In the rows, 128 means zero.
name the system of each run:
trace 1, j_11 (11 x 26):
[[170 144 143 130  77 144  97  83 169 103 208 125  28 109 159 148 123 116
  161 105  97 133 140  75 128 174]
 [159 166 126 153  69 120 150 167 105  88  97 151 152 177 127 104  90  73
   94 135 148 129  18 143 156  93]
 [ 60 133 163 164 110 117 127 132 196  82 104 170  94 100  76 136 133 152
  156 101 160  92 190 179  86 140]
 [208 132  95  86 120 195 138  73 109  96 177 138  80 125  83 169 112  55
  145 128 118 158 123  89 152 138]
 [ 95 135 173 154  81 110 153 194  89  93  45 159 157 168 130  63 122 132
  178 168 126 158  99 116 147 118]
 [130 118 193 131 113 109 150  98 171  85 131 138  67  73 149 189 192 122
  134 120 143  71 164 165  85 167]
 [222 142 141  69  96 192 134  87 124 133 136 138 150 141  67 133  80 135
  110 125 130 177  53  97 142 100]
 [ 52 157 109 176 134 123 178 189  97  87  50 138 140 136 103 103 179 166
  184 144 151 117 130 128  72 102]
 [148  63 175  64 145 101 152  89 138 144 169 139 106  85 109 214 149  87
  160 101 123 106 168 120 122 170]
 [189 141 136  88  75 182 134 123  68 145  83 129 156 150 153  79  73 173
  104 192 143 161  98  74 122 107]
 [ 82 130 151 180 185  91 151 168 134  91  59 104 161  98 122 132 224 137
  129 131 141  96 146 193  83 113]]
trace 2, j_919 (11 x 26):
[[ 82  68 130 144 109  77 110 142 107 180 168 129 153 139 172 144 116 160
  153 143 130  95 185 118 129 121]
 [214 110 105 115 128 146  98 102 113 131 125 108 144 148 156 119  92  90
   62 155 138 118 151  93 140 115]
 [ 97 156 130 137 180 151 133 152 152 128  93 114 161 131 121  78 138 148
   73 121 117 145  89 178 152 126]
 [102 119 120 168 144 119 108 116 165 137 211 118 109 119 125 154 172 151
  165  95  90 125 138 141 151 125]
 [165 145 100 121  79  94 107 132 104 141 159 140 117 158 143 135  80  94
  143 116 128 149  82  82 142 121]
 [ 83 135 107 150 125 103 131 166 127 128  95 129 143 135 154 107  95 119
   78 138 172  79 140 152  97 130]
 [135  82 132 149 158 167 114 113 143 108 171 117 145 116  81 140 124  95
  110 135 120 118 176 164 157 122]
 [140 166 117 145 121 160 111 132 121 109 116 135 112 155 125  78 128 134
  152 143  93 185 108 108 174 124]
 [ 93 150 155 158 109  61 129 151 144 117 119 134  95 117 191 135 163 122
  131 116 127 100 109 154 122 154]
 [161 107 147 117  77 148 130 104 147 120 180 140 119 114  96 165  78 113
  108 117 154  98 113 135 115 124]
 [124 161  71 156 132 156 135 150 109  94  90 131 139 150  81 101 119 119
  134 137 152 138 124 123 105  90]]
trace 3, j_408 (11 x 26):
[[ 38  96 138 118 135 120 134 160 102 182 165 138 168 126 120 117  98 161
  154 135 113 146 123 163 174 142]
 [184  96 108 159  90 124 109 108 109 119 161 106 115 138 163 156 154 130
  150 154 131  92 177  63  94  99]
 [170 151 134  91 151  93 114 125 150 138  72 143 147 154 139 108 101  97
   69 101 132 144  91 133 149 133]
 [ 59 145 116 161 143 177 137 141 148 135 157 109 125 107 139 106 140 188
  107 137 123 108 135 167 126 133]
 [169 109  92 145 132 125 112 113 104 121 185 122 134 139  94 166 147  82
  171 122 111 150 124 113 152  97]
 [116 149 131 109  98  84 124 149 134 146  84 152 111 161 163  99  91 142
  138 110 134 135 117  78 116 141]
 [111 124 125 150 134 126 138 129 127 121 142 116 134 105 163 153 139 109
   73 148 154  74 139 188 121 133]
 [160 116 127 139 122 169  93 112 149 115 150 130 148 136  65 106  96 137
  132 123 117 158 142 124 148 101]
 [106 170  98 147 141 123 151 154 113 108  94 129  93 146 155 108 165 119
  156 125 112 140 116  99 129 139]
 [107 104 169 124 106  78 122 129 136 146 162 146 132 116 144 165 122 112
  132 118 129 112 119 170 151 148]
 [171 142 120 134  79 163 115 111 132 112 130 125 116 125 115 123  95 152
  114 144 158 115 133 101  83 107]]
trace 4, j_11 (11 x 26):
[[152 168  80  88 114 135 115  92  79 153 142 184 106 170 118 143  94 106
  182 132 108 210 118 109 208 130]
 [ 66 143 171 184  69  75 117 205  93  90 104 103 104  94 174  84 126 113
  169 167 134 117 114 146  89 159]
 [194  81 190 124 112 136 134  90 208  94 159 131 112 119 119 161 124  90
   61  88 136  70 131 132 126 136]
 [153 195  80 119 116 197 134  97 122 119  82 176 133 176  81 102 105 167
  119 137 143 180 101 132 156  84]
 [ 46 138 124 165 147  90 148 177 101  94 130 117 102  88  93 146 188 101
  224 120 119 138 140 161  99 146]
 [182  62 189  74  74 120 146 105 134 138 172 136 104 131 149 160  86 101
  136 118 119 109 126  55 135 160]
 [162 172 126 146  86 148 137 131  94 100  38 154 157 155 157  96 116 145
   71 189 178 116 108 155 117  91]
 [ 99 126 156 136 191 126 122 120 181 102 118 117 121  70  56 143 191 137
  154  93 119 137 164 186  98 143]
 [165 116 105  81 120 189 171 105 103 150 180 131 103 155 121 146 119 142
  165 118  91 161  92  32 152 134]
 [ 94 130 142 159  84  58 150 183  59 130  65 142 172 149 173 127 143 137
  152 172 163 107 106 151 111  97]
 [150 101 182  94 142 111 101  93 187 131 130 114 106  60 114 158 124 134
   97 103 152  89 188 146  64 166]]
trace 5, j_713 (11 x 26):
[[158 103 113  72 158 146 149 108 159 152 169 106 135 109 101 163  87 102
   59  84 150  90 110 113  98 137]
 [ 99 115  93 123 154 181 148 132  80 159 121 149 185 162 109 109 108 157
  118 171 125 156 141 155 186  96]
 [114 106 113 148 181  80  84 137 128 143 123  97 121 121 161 118 183 133
  174 128  92 138 207  98 120 137]
 [185 128 154 100 107 128 117 108 149 147 188 109 113 129 161 136 108 109
   90 105 102 134  57 103 160 146]
 [ 89 159 105 172 116 137 129 142 125 152 128 128 170 138 144 118 134 201
   94 146 151 109  99 181 124  82]
 [128 116  74 139 192  94 105 119 159 123 148 122 126 117  72 167 155  87
  147  77 131 118 181 136 107 111]
 [130 130  97 100 123 151 134 142 108 143 160 134 120 163 129  98  55  83
  122 121 109 161  93  87 181 147]
 [ 92 123 132 187 117  92 114 161  96 131 111 115 151 134 211 108 160 144
  113 181 134  93 159 160 135 119]
 [198 130 141 140 127 124  73  82 197 105 159 120 100 106 103 152 140 103
  106  93 123 120 155 141 117 126]
 [109 196  85 130 126 186 161 140 121 116 126 140 114 151 109 101 108 135
  111 119 125 160  48 133 154 121]
 [ 50 105 126 178 138  57 134 177 116 120 123 134 141 129 131 144 170 112
  179 120 134  99 159 160 118 124]]
trace 6, j_408 (11 x 26):
[[120 146  96 124  97 135 105 154  91 136 106 115 128 132 148  83  62 129
  115 160 154 132 138  93 100 131]
 [114  90 142 172 159 114 135 155 143 101 118 116 158 146 149 115 163  93
   92 133 117  92 148 154 153 122]
 [159 144 141 126 110 167 102  79 164 123 154 156  97 138 122 121 121 151
  130 120 104 157 141 128 178 134]
 [118 187 101 151 111 111 131 156  93 116 119 114 115 119 145 123 149 125
  148 137 131 146  64 138 111 118]
 [ 94  93 144 146 119  76 127 149 168 127 160 135 135 127 102 154 116 107
  139  81 140  91 131 138 111 128]
 [152 139  99 108 103 182 139  98 116 115 125 154 100 137 116 135  81 113
  108 148 157 118 157 108 123 131]
 [101 134 133 155 146 106 117 166  96 113  76 125 164 135 129  92 143 117
  134 159 127 147 136 159 141 119]
 [128 104 176 142 124 131 119 116 174 109 158 122  94 111 138 126 150 132
  142 111 100 118 153 120 139 158]
 [170 166 132 106  92 153 152 106 104 122 122 148 115 130 123 149 124 128
  126 139 139 148  63 131 133 122]
 [ 77 137 123 154 131  82 121 162 140 130 104 129 146 119 105 127 142 155
  151 109 149 114 132 151  83 107]
 [134  99 119 104 143 153 139 110 135 116 160 127 100 106  97 153 106  83
  126 119 133 114 171 113 123 156]]
trace 7, j_298 (11 x 26):
[[ 78 141 120 154 150 128 113 159 133 132 178  85 117  95 154 106 134 118
  118 126 103 132 104 156 142 159]
 [148  89 135 146  85 121 127 127 140 135 178 147 144 171 131 140 107 130
  141 114 117 115 116  94 161 102]
 [141 174  67 144 120 102 112 127 115 116  96 147 114 156 152 127 121 102
  112 131 154 120 137 122 118 112]
 [ 93 127 138 142 140 121 100 153 147 124 148 111 128 100 115 103  95  96
  106 120 126 129 129 172 140 155]
 [134 111 132 152 100 173 135 131 136 108 158 135 121 157 125 110 115 137
  138 141 113 125 135  97 155 117]
 [140 159 118 151 117  88 119 134 121 105  91 150 116 153 149 131 155 101
  144 129 126 137 118 134 143 120]
 [121 144 153 123 104 118 111 125 158 118 136 128  99 102 130 126  95 118
  107 116 142 116 123 152 116 159]
 [137 123 121 149 107 176 151 134 121  98 146 130 134 134  94 130 119 117
  128 142 137 119 109 130 128 108]
 [114 135 133 142 133 104 124 135 139 106  89 152 122 144 108 118 144 123
  162 115 124 140 149 129 129 124]
 [128 132 152 108 120 133 135 116 128 113 130 132  93 103 143 135 121 107
  128 139 130 125 137 135 129 168]
 [143 121 158 132  94 141 142 138 113 114 117 132 147 125 117 128 128 139
  129 151 140 126 101 136 120 110]]
trace 8, j_162 (11 x 26):
[[153 154 114 128 122 157 144 134 128  74 168 128 112 110  69 152  82  10
   78 110 146 122  51 189 154 142]
 [ 69 144 114 197  80 160 133 173 138  78 104 162 124 173  82  65 108 168
  187 137 126 135 152 107 131  96]
 [147 123 156 139 132  78 131 117 127  72 117 148  63 112 150 173 195  38
  180 120 111 123 162 134 141 170]
 [143 145 204  93  39 156 135 136 139 111 123 155 112 117 117  91  39 129
  106 140 144 145  57 135 146 157]
 [109 165 119 200 103 147 173 141 129  60  82 136 112 125 127 142 206 155
  141 151 162  80 128 153  70  91]
 [161 110 178  86 150 128 133  99 175 100 132 156 111 118  35 156 137  92
  172  71 104 170 121 128 150 145]
 [106 169 114  88  74 178 178 129  82 124  97 155  75 133 152 111  90 161
  156 161 148 136 116  71 102 160]
 [124  84 200 132 125  81 162 147  99 110  73 133 172 104 122 166 188 126
  151 156 153 101 138 171 100 112]
 [191 121 172  85 122 193 124  70 196 120 125 141 103 121 102 119 103 166
   86 105 124 131 144  95 118 141]
 [112 188  80 109 156 170 186 137  61 131  83 129 133 129 130 133 170 151
  140 160 134 159  80 138 121 117]
 [ 96  62 194 108 136  84 122 133 146 160 139 125 156  98  99 153 153 187
  194 107 117 129 170 115 100 131]]
trace 9, j_162 (11 x 26):
[[163 132 133 121 134  81 127 131 106 129 113 127 134 137 161 151 159  88
  130 131 120 134 103 132 141 124]
 [102 133 151 123 108 133 118 131 165 146 136 131 130 119 126 108  90 169
  101 112 138 118 120 142 119 137]
 [141 139  77 152 147 155 144 120 109 109 145 115 125 126 112 155 157 105
  129 141 141 111 137 136 115 102]
 [122 111 141 116 135 105 113 142 137 140 120 142 146 148 101 109 109 131
  157 105 108 161 129 105 146 126]
 [112 138 121 126 116 128 142 125 117 128 128 128  94 120 178 135 131 126
  121 148 135 101 151 121 119 154]
 [147 114 151 134 115 121 117 132 118 122 130 125 164 121 111 134 124 117
  112 142 135 130 105 161 138 109]
 [129 149 110 148 133 146 120 123 161 116 123 126 108 138 125 110 134 158
  126 111 123 122 140 106 111 121]
 [115 136 112 116 150 118 147 134 105 131 141 133 124 123 117 153 142  97
  148 124 122 141 109 142 145 138]
 [119 109 147 127  90 120 117 134 127 140 136 134 132 129 128 121  96 153
  144 134 134 123 148 108 113 126]
 [155 137 117 136 135 120 137 125 126 108 106 126 123 134 149 137 150 102
  103 136 141 106 132 132 118 121]
 [112 129 144 122 138 145 127 132 145 128 128 132 138 128 100 108 115 142
  122 119 118 147 118 149 149 132]]
trace 10, j_713 (11 x 26):
[[157 132  83 157 135 166 107 116 123 104 149 106 121 126  95 125 134 120
  141 135 125 132 159 103 109 100]
 [128 137 135 124 146 104 138 150 139 123  98 137 135 161 141 100 136 106
  122 109 107 145  92 113 162 135]
 [ 92 132 137 140 108 111 123 125 130 139 156 139 105 111 162 150 127 138
  127 135 137 103 142 161 132 149]
 [175 136 108 150 106 142 105 119 119 107 146 115 132 123  97 141 122 117
  130 135 144 127 123 119 102  92]
 [109 141 120 126 150 124 142 151 148 118  84 139 132 154 118  94 118 123
  111 109 128 132 117 121 131 132]
 [100 121 130 130 131 122 141 122 118 125 150 146 107 120 142 154 140 106
  142 137 127 116 154 153 149 153]
 [163 129 133 143  87 132 102 127 117 115 138 121 126 128 121 120 112 136
  149 144 130 139 128 105 115 112]
 [126 148 136 132 138 117 143 141 145 115  86 126 127 136 142 114 142 131
   99 118 138 110 109 126 109 129]
 [112 121 139 120 131 137 138 113 136 123 145 150 119 113 103 157 127 117
  137 122 135 124 137 164 142 141]
 [134 135 103 137 109 147 128 135 105 122 130 127 124 132 114 120 118 138
  163 144 129 141 135  93 114 114]
 [130 119 148 124 134  91 136 147 131 125  94 126 135 134 150 122 140 116
  122 123 129 116 122 116 118 135]]
trace 11, j_919 (11 x 26):
[[ 94 126 104 135 111  94 127 164  88 119 122 166 146 158  84 123  82  66
  170 129 138 154 120 147 163 120]
 [ 89 120 135 159 107 138 105 138 120 109 110 132  96 120 171  95 108 127
  121 174 142 101 211 131 125 158]
 [184 115 180 137 113 158 136 118 123  77 125 120 126 112 129 129 148  75
  102 160 119 128 104 159 159 138]
 [119 176 158 148  98 158 137 128 177  95  98 154 103 137 107  98 137 181
  133 107 124 144  90 138 125 121]
 [115 153 110 146 120  92 140 127 133 103 153 136  80 104 109 183 168  95
  178  99 140 114 120 144  96 135]
 [120 107 144  93  77 127 141 140 102 133 126 155 128 129  93 131  58 114
  163 138 154 136 129  97 109 137]
 [118 129 111 145 132 147 153 135  95  99  69 133 129 131 146 118 148 128
  118 174 157  96 184 123  96 122]
 [149 101 192 106 152 137 123 108 143 113 105 133 138 100 104 132 151 123
  131 135 113 150 152 159 150 145]
 [141 170 134 119 110 173 149 111 130 121 126 129  91 123 139 120 151 183
  149 133 111 153  95  96 120 135]
 [123 136 139 129 113  62 148 141 121 134 111 136 135 123 135 169 168 130
  155 106 145 108  97 133  86 113]
 [129 102 122  85 119 137 133 110 138 153 141 140 126 117  92 148  77 141
  126 112 156 111 165  98  90 134]]
trace 12, j_298 (11 x 26):
[[149 102 113 151 162  99 106 164 140 122 138  74 156 127 120 110 135  95
  106 108 119 110 122 103 102 109]
 [105 119 115 106 151 153 146 116 150 154 127 160 137 169 135 112 100 143
   91 113 121 125 142 120 176 137]
 [110 154  91 163 116 122 102 126  86 135 154 125 121 121 158 136 153 137
  155 164 125 141 144 155 144 113]
 [155 117 144 135 117  82  89 144 157 127 146 103 127 129 133 113 112 107
  130  95 113 131 111  95 119 129]
 [121 140 100 125 122 154 165 128 132 126 129 147 122 159 146 126 105 117
   78 126 145  97 109 126 143 127]
 [101 134 107 165 123 111  95 135 117 123 140 138 143 127 107 131 130 124
  147 140 135 138 152 177 140 107]
 [146 126 132 132 125 133 101 130 150 112 144 112  94 125 127 102 112 108
  142 115 107 141 144  83 128 148]
 [121 133 140 129 112 129 165 146 109 117 110 148 131 152 154 127 128 106
  111 141 131 118  87 134 158 135]
 [123 139 138 159  96 105  94 120 147 120 126 146 124 119 125 135 128 151
  129 131 149 113 153 162 113 113]
 [160 141 112 127 139 160 122 121 142 100 144 114 104 119  96 121 120  94
  123 117 121 141 122 114 125 135]
 [ 86 129 144 127 117 126 166 158 118 121 104 151 133 143 119 113 126 131
  151 127 127 136 102 129 141 137]]

runs to name:
trace 13 (2 x 26):
[[126 127 112 141 151 133 135 129 150 133 103 150 143 185 132 103 149 152
  129 110 106 142 138  99 163 107]
 [104 148 122 115 144 104 112 115 112 147 142 131  99  94 153 152 143 123
  145 135 120 142 148 163 138 161]]
	j_162
trace 14 (2 x 26):
[[130 103 136 133 135 165 158 151 142 127 137  96 156 136 143 103 108 135
   60 131 134  88 100 113 121 123]
 [130 132  97 157 166 132 118 111 156 127 138 146 155 159  99 141 160 134
  115 103 118 132 134 163 164  88]]
	j_919
trace 15 (2 x 26):
[[139 139  75 132 116 100 138 109 143 144 165 154 107 173 145 173 137 123
  140  84 129 107 117  89 137 109]
 [100 148 110 115 101  88 106 150  96 146 119 144 135 120 126 126  63 103
  122 137 162 133 123 155 120 136]]
	j_11
trace 16 (2 x 26):
[[ 96 142 136 124 125 135 121 127 142 153 164 126 119 125 132 119 131 180
  158 108  96 158 104 122 148 138]
 [140 134  99 145 103  80 127 137 108 138 152 121 123 143 168 156 141 115
  135 123 139 101 110 102 107 110]]
	j_919
trace 17 (2 x 26):
[[134 136 130 131 125 161 131 123 157  92 121 148 108 135  64 111 113 119
  152 107 126 145 138 109 124 127]
 [102 144 125 125 115 119 172 149  98 115  94 151 105 146 153 129 143 111
  155 138 128 129 109 111 137 147]]
	j_713
trace 18 (2 x 26):
[[148 131 179 154 113 230 138 104 183  96 134 140 147 137  80  89 133 193
   95 138 109 142 107 160 167 100]
 [129 194 103 150 127 127 146 102 137  89 123 160  73 140 106 161 211 140
  216  99 102 170 105 125 141 120]]
	j_298
trace 19 (2 x 26):
[[ 92 116 113 144 120 128 137 155 151 123 149 120 124 126 119 119  85 115
  103 109 153  83 132 122  96 136]
 [130 112  95 145 143 156 135 125 108 111 144 142 146 148  93 136 121  88
  127 143 131 128 152 149 163 107]]
	j_919
trace 20 (2 x 26):
[[101 130 109 127 169  76 167 158  62 147  58 114 167 125 155 155 204 147
  160 155 149 117 142 132  82 105]
 [134  72 185  49 160 113 130 108 136 194 147 100 147  75 138 154 121 168
  113 120 124 125 153 111  98 166]]
	j_11
trace 21 (2 x 26):
[[131 105 198 110  88 139 135 116 148 151 171 128 123 113 161 133 119 171
  120 130 106 126  96 127 153 153]
 [167 170  90 168  96 131 120 123 128 114 122 123 140 143 134 137 142 150
  102 132 159 104  94 130  89  73]]
	j_11
trace 22 (2 x 26):
[[140 161  43 118 166 162 126 124  82 135 137 107 129 119 132 132 100  75
   77 154 151 127 131 146 128 129]
 [ 66  99 147 156 139 111  97 180 138 146 140 113 174 134 110  73 111 162
  149 126 100 150 131 139 152 123]]
	j_298
trace 23 (2 x 26):
[[126 165 128 127 120  58 101 106 171 139  92 203 139 173  95 145 132 146
  151  69 136 158 110 168 160  95]
 [101 175  77 125 117 158 126 121 121 110 176 106  44  72 130 146 101  99
  135 129 146 110 146 124  75 176]]
	j_298
trace 24 (2 x 26):
[[ 99 136 117 141 132  68 152 148 101 142 116 132 137 138 172 161 171 122
  137 128 137 103 105 143 122 122]
 [145 104 139 114 105 113  84 114 149 143 164 122 132 103  97 141  73 123
  119 115 148 121 157 135 106 128]]
	j_713
trace 25 (2 x 26):
[[115  98 161 121 125 137 181 152 163  82 136 137 142 110   4 160 134 109
  175  75 146 112  92 126  79 110]
 [ 92 130 115  74 127 156 188 111  98 117  71 189  91 134  94 152 117 132
  183 138 161 131 194  96 101 155]]
	j_408
